First come named moves, each a turn or a mirror, each shown by rows before and after it. For each pair of rows after them, which moves, in which order, take the first row to the second? The first pair is done for you.
L (before |-> after):
[-33 -10 -18 -10 -24 -11  16 -13] |-> [-35 -21 -11  -6 -25   1  18   1]
[ 12   1   7   4 -13  15 -15  17] |-> [ 15  19  -7  -3 -11  -3 -19  -3]
[-19  12  -5 -11  19   0 -15  24] |-> [-19  15  -8 -12  20  -4 -15  21]
[  8  16   4   5  -1   7 -11  31] |-> [ 10  30  -6   0   0  -7 -13  15]
S (before |-> after):
[ 22   2 -10   5  -7   8  -6   5] |-> [17 -6 -1  8 -2 13 -1 15]
[  7  10  -5  -5  11 -14  12 -23] |-> [ 17  -1   0  -9  15  -1   4 -24]
[  8 -38   9  -1   6  15  13 -15] |-> [-13 -27   9  10   5  -2  34  -3]
[ -6   0 -12  -1 -16   7  -2   4] |-> [ -4  -3 -10  -3 -14  11  -4   3]
D (before |-> after):
[ 13  22  -7 -12  20   0 -25  -1] |-> [ 21  17  -3 -10  18   7 -27   1]
[  7   8  -5  -9  22   3 -15  17] |-> [  8   7  -4  -9  22   4 -16  17]
[  6 -31   8   5  12  -9  40 -24] |-> [  2 -28   6   4  13 -13  41 -25]
[  5  20  -1  11  -6 -27  20 -11] |-> [ 28   5   9  19 -14  -4  16  -6]
X (before |-> after):
[-35   5 -17 -18  -3 -17  -2 -14] |-> [-32   9 -19 -17  -6 -18  -2 -16]
[ -6 -11  -5   6 -16   5   0  -2] |-> [ -7   0  -4  11 -17   3  -2   5]
[  6  -4  -2  -4   9 -10   6 -20] |-> [  8  17  -3   4   5 -15   1  -9]
[  4  -3  -7   4 -16  -8 -12  -3] |-> [ -7   2   0   5  -6  -7 -14  14]
Then:
Each pair is two moves apart.
[ 17  24   1   3  -2  -1 -16   6] |-> [ -6  26   0   0   4 -10 -10  14]
L, D
[ -4 -11  -3 -11 -13  15 -15   0] |-> [ -4 -16   2 -13  -3  15 -14   0]
L, S
[ -2 -16   2 -25   9  11 -23 -16] |-> [ 11  14 -10 -15 -10   0 -27 -21]
X, D
[ -3   5   0   1  19 -23  17  -9] |-> [13 -6 12 17  9 -6 24  3]
D, S
[ 43  -4   7   5   5   8   1 -23] |-> [40  2 16 21  1  8 13 -4]
S, X
[ 15 -10  19   9  17  14  -7  13] |-> [30  6  7 16 -1  8 -9  2]
X, X
[-18  -3   0  -4 -17  -1  -6 -11] |-> [ -7  -3   0  -3 -20   2  -9 -16]
D, L
[  4 -14   7   2   1   2  13 -10] |-> [ 7 11 -1  9 -8 -9  9 -8]
X, D
[ 31  19 -11  13 -13   6 -32  -2] |-> [-16  33 -20   1   1 -24 -23   4]
L, D
[-16 -21 -11 -12  -5  -9   0 -16] |-> [-24  13  -6   0  -2 -15  -7  14]
X, X
[ 31  20  -5  -9   4  -2  -1 -18] |-> [ 6  3 16 11  1 10 24 25]
L, S
[-12 -16   5 -16   5  -3   2  -4] |-> [  3 -21   7 -13   0   6  -1  -5]
L, D
[ 28  20  13  22 -16   7   0   4] |-> [ -7  37   2   9  -1 -24   5  -1]
S, D
[28  3  1 18 -1 -8  2  0] |-> [ 16  14   3  13  15 -18  -1   7]
X, L
[ -7   2  -2   4 -15  15 -17  17] |-> [-14  10 -10  -4 -12   5 -22   7]
D, S
[-10  -2  -5   8 -20   9 -17  13] |-> [-26  -8  -6   0  -8   2 -13  10]
X, D
[-10 -18   0 -13  12   2  -2  -3] |-> [-18 -14   1  -5  10  -4   9   5]
D, S
[22 -3  1 12 -8 10  1  2] |-> [-16   3  -5  -4  14 -15   7   2]
D, X
[ 11 -16  13  -2  -7   4  -2  -3] |-> [ -6   1   1  -8  -5 -19   1 -10]
D, X
[ -2   6 -23 -11 -39   4  -4  12] |-> [  4  -6 -16 -13 -36  17  -9  16]
L, S
[15 13  2  2 -9 32 -4  4] |-> [-23  25  -3 -10  11   6   1   8]
X, D
[-38  -7  -3 -13   1   3 -10  17] |-> [ -1 -18   3  -2 -18  30 -18  16]
S, D
[ 17   6   7   0   7  21 -22   1] |-> [ 12 -21  12   0   5  23  -1  -7]
S, X
[ 26   6   0   9   3  -3   7 -13] |-> [27 -1  5  8  8  1  8 -9]
S, L
[  4  -7  -1   2   6 -11  22 -11] |-> [ 5 -5  7 14 -1 -1 22 11]
X, L
[  1 -10   4   0  -4   7   3   8] |-> [ -3  11  -2  -3   3 -10  -2   5]
L, X
[ -2 -22  28   2   8  16  -8  -6] |-> [  9  21  20  19 -10   5 -17   5]
X, X
[-30 -14  -1  -8  -9   2   2   3] |-> [-24   3 -12  -9 -15 -11   0 -12]
L, X
[  7  -4  -5 -16  -3  14 -26  -9] |-> [-11   4 -10 -21   3   0 -23  -9]
L, D
[  2   2   1  -6   5  13 -19   7] |-> [  6   1  -5 -10   4   8 -18  -7]
X, L
[ 12  21  -4  -1   1   6 -24   5] |-> [  4   9   5   2   1  16 -21  21]
D, L
[  1  -6   0 -17   7   6 -27  -4] |-> [  3  10   0 -11   2   3 -30   2]
X, X
[ 15 -29  -3 -12  13   1   8 -32] |-> [ 29   6 -12  13 -16 -11  16 -24]
S, X
[ 21  23   3   5  -4   7 -20  11] |-> [ 16  20   2  -6   6   6 -28   7]
D, S
[ 35  20 -10   1   0  -1 -14 -19] |-> [  4 -17  12 -15  37  10  -9   0]
X, X
[-4 -3  5  7  7 -6 14  5] |-> [10 -5  6  9  3  1 11  1]
L, D
[-7 -3  4 10  0 -4 17  4] |-> [ -1   6  -3   7   0 -12  15  -7]
D, L
[25 21 21  7  3  8  1 25] |-> [20 35 12  8  0 -7  5 18]
S, L
[ 14 -11   5  -3  16   4  -8 -19] |-> [  5  15  11   6  21  -2 -14   7]
X, X
[  0  16  -3  16  12 -35  26  -6] |-> [  8 -29   8  19   1  -6  35  -4]
L, X
[ -5   6  17   3  43 -15   4  -1] |-> [  0  -2   6  -5  36 -21   7 -26]
S, X
[  5 -21  -5  14   0   9  24   0] |-> [ -3  -1 -24   1   0 -12  16 -19]
D, S
[ 14  -2  -1  -5   1  20 -16   1] |-> [-21   5   0  -5  14  -2   2  14]
S, D
[-24  37  -3  -8   3  12 -27  20] |-> [-24 -20   6 -26  16  30 -17  -1]
X, D
[ -4   7  -8  11  -1 -14  14   1] |-> [  6 -12   2  11  -5  12   3  11]
S, L
[-15  -9  -4  -5   9 -11  15  -7] |-> [  9  -6 -11  -6  -3  -2   1 -22]
X, S
[-26   0  -4  -2 -10  10  -9  29] |-> [-32 -18 -10 -14  -5   7  -5  11]
S, X
[-18 -19 -16 -14   8 -15   6 -16] |-> [ -9 -27  -1   9 -13  13   8  21]
X, L
[ -4  -3  -7  -4 -16  -2  -5  -1] |-> [ -8  -5  -6  -7 -11  -3  -7  -2]
S, D
[-13  11 -13 -14  -3 -13 -11  -7] |-> [  4  -6  -6 -18   0   7 -23  -8]
S, D
[ -3   6  -9 -20   9  12 -32 -12] |-> [ -5  12  -8 -18  11  11 -34  -5]
X, X
[ -6 -13   7  -5   8  10   2   9] |-> [ -3  10  -6 -10   9 -10  -2  -8]
L, X
[ 10   2  -1   5   7  -6 -14  -3] |-> [ 12  -8   3   5   8  -2 -10  -2]
S, X
[ -1   7   0 -15  16   4 -26   2] |-> [  7 -17  -3 -16   8   8 -12 -17]
S, X
[ 22  -8  17  -3  -8  27 -26   6] |-> [ 12 -33  18   3 -14  23   5  -3]
S, X
[  3  18  -2  -2   9 -11  -1   2] |-> [-5 -3  6 -7 20 -3  3  5]
X, L
[13 -7 19  6 16  3  8 -6] |-> [  8  -4  14  10   9  -7  19 -11]
S, X
[ -4  -4  -2   5 -15  -2  16  -5] |-> [-14  -5   4   4  -5  -1  15   8]
X, X
[ -1 -27  -8  -7 -11  11   4 -41] |-> [ -5 -21  -9  -8  -1  -1  11 -46]
S, L
[ 12   1  -9 -32   0   0 -22 -24] |-> [ 32   1  -4 -16 -16  11 -17 -20]
S, X
[  9  28 -12   9   2 -20   2   7] |-> [31  8  1 16 -2  7 -2 15]
D, S
[ 27 -15  21   7  25   4  13 -12] |-> [ -4 -17  23   4  32  -4  20   4]
D, L
[ -3 -12  10  -7  14  14  -6  16] |-> [-4 -8 11  6  4 11  6 24]
S, D
[-12 -10  -9  -4  28  -7  17 -10] |-> [  3 -24  -1  12   6  18  21   7]
X, L
[-17   7  -4  -7  -3 -14   1   2] |-> [-16   8  -6  -6 -11 -11  -2   4]
L, S
[ 16   5  16  29 -15  13  14  17] |-> [ 38  15   2  12  -8   6  -7 -18]
L, S
[-18   9 -29   1 -44 -21  29 -24] |-> [-19  -5 -23   8 -57   0  27  -5]
L, S
[15 15  4  7 -7 -6 -2 10] |-> [ 8 10  9  7 -5 -2  0 20]
D, L
[ -2   4  13   1  19 -20   2  10] |-> [ 18   4   0   2  -1 -22   4 -15]
X, X
[  6   6  -1  20 -35   5  -8  32] |-> [-37 -25   3  -6   1  -6   3  27]
D, X
[ 11   7  15 -21   9   3   0   6] |-> [ 10  -6  13 -22   5   2  11  -7]
S, X
[ 20   0 -11  -9  -3   7 -14 -21] |-> [ -3 -18  11   7   0  19  10  17]
L, S
[ 21 -10   7  -7   2  -4   7 -26] |-> [-3 10 22 -1 22 -7  2 15]
X, X
[ -9  14   0  -4  -2 -17   1   1] |-> [ -5 -19   6  -5  -7   2   8  -1]
L, X
[-13  -5  -8 -12 -10   4   1   8] |-> [ -6  -3 -11 -17  -8   4  -6  -1]
L, S
[ 1  1 11  7  1 -1 -8 19] |-> [ -3  14   0   2  -1 -14 -11   9]
D, S
[-19  10 -19  -8 -28  -8  -9  -1] |-> [-29 -17 -12 -18 -12   0  -4  -3]
X, X
[-29   2   0  -9 -22   5  -4  16] |-> [-14 -16   4  -8 -28  19  -4   8]
D, X
[-14  20  -8  -8  -1  -8  -7  15] |-> [ 2  7  5  5 -9 12 -2 28]
D, S
[-5 -1  4 16  3  3  9 14] |-> [-13  -9  -3   5   6  -6  14  -1]
X, D
[ -9  32 -20   8 -25 -17   0 -15] |-> [-38  10  -3  13 -19  -2  10  22]
L, D
[ -6  -2  -1  11 -14  15  -2  17] |-> [-18 -11   0   5  -7  12   3  16]
S, X
[18 -4  6  7  4 -2  6 -7] |-> [15  2  7 12  4 -5  9  0]
S, X
[37 -8 14  6 15  8  4 -8] |-> [30 -8 15 15  9  1 22 -5]
S, X
[ 16   0 -10  12 -20  10   0   0] |-> [-24   8  -8   0   6  -9   5  13]
D, X
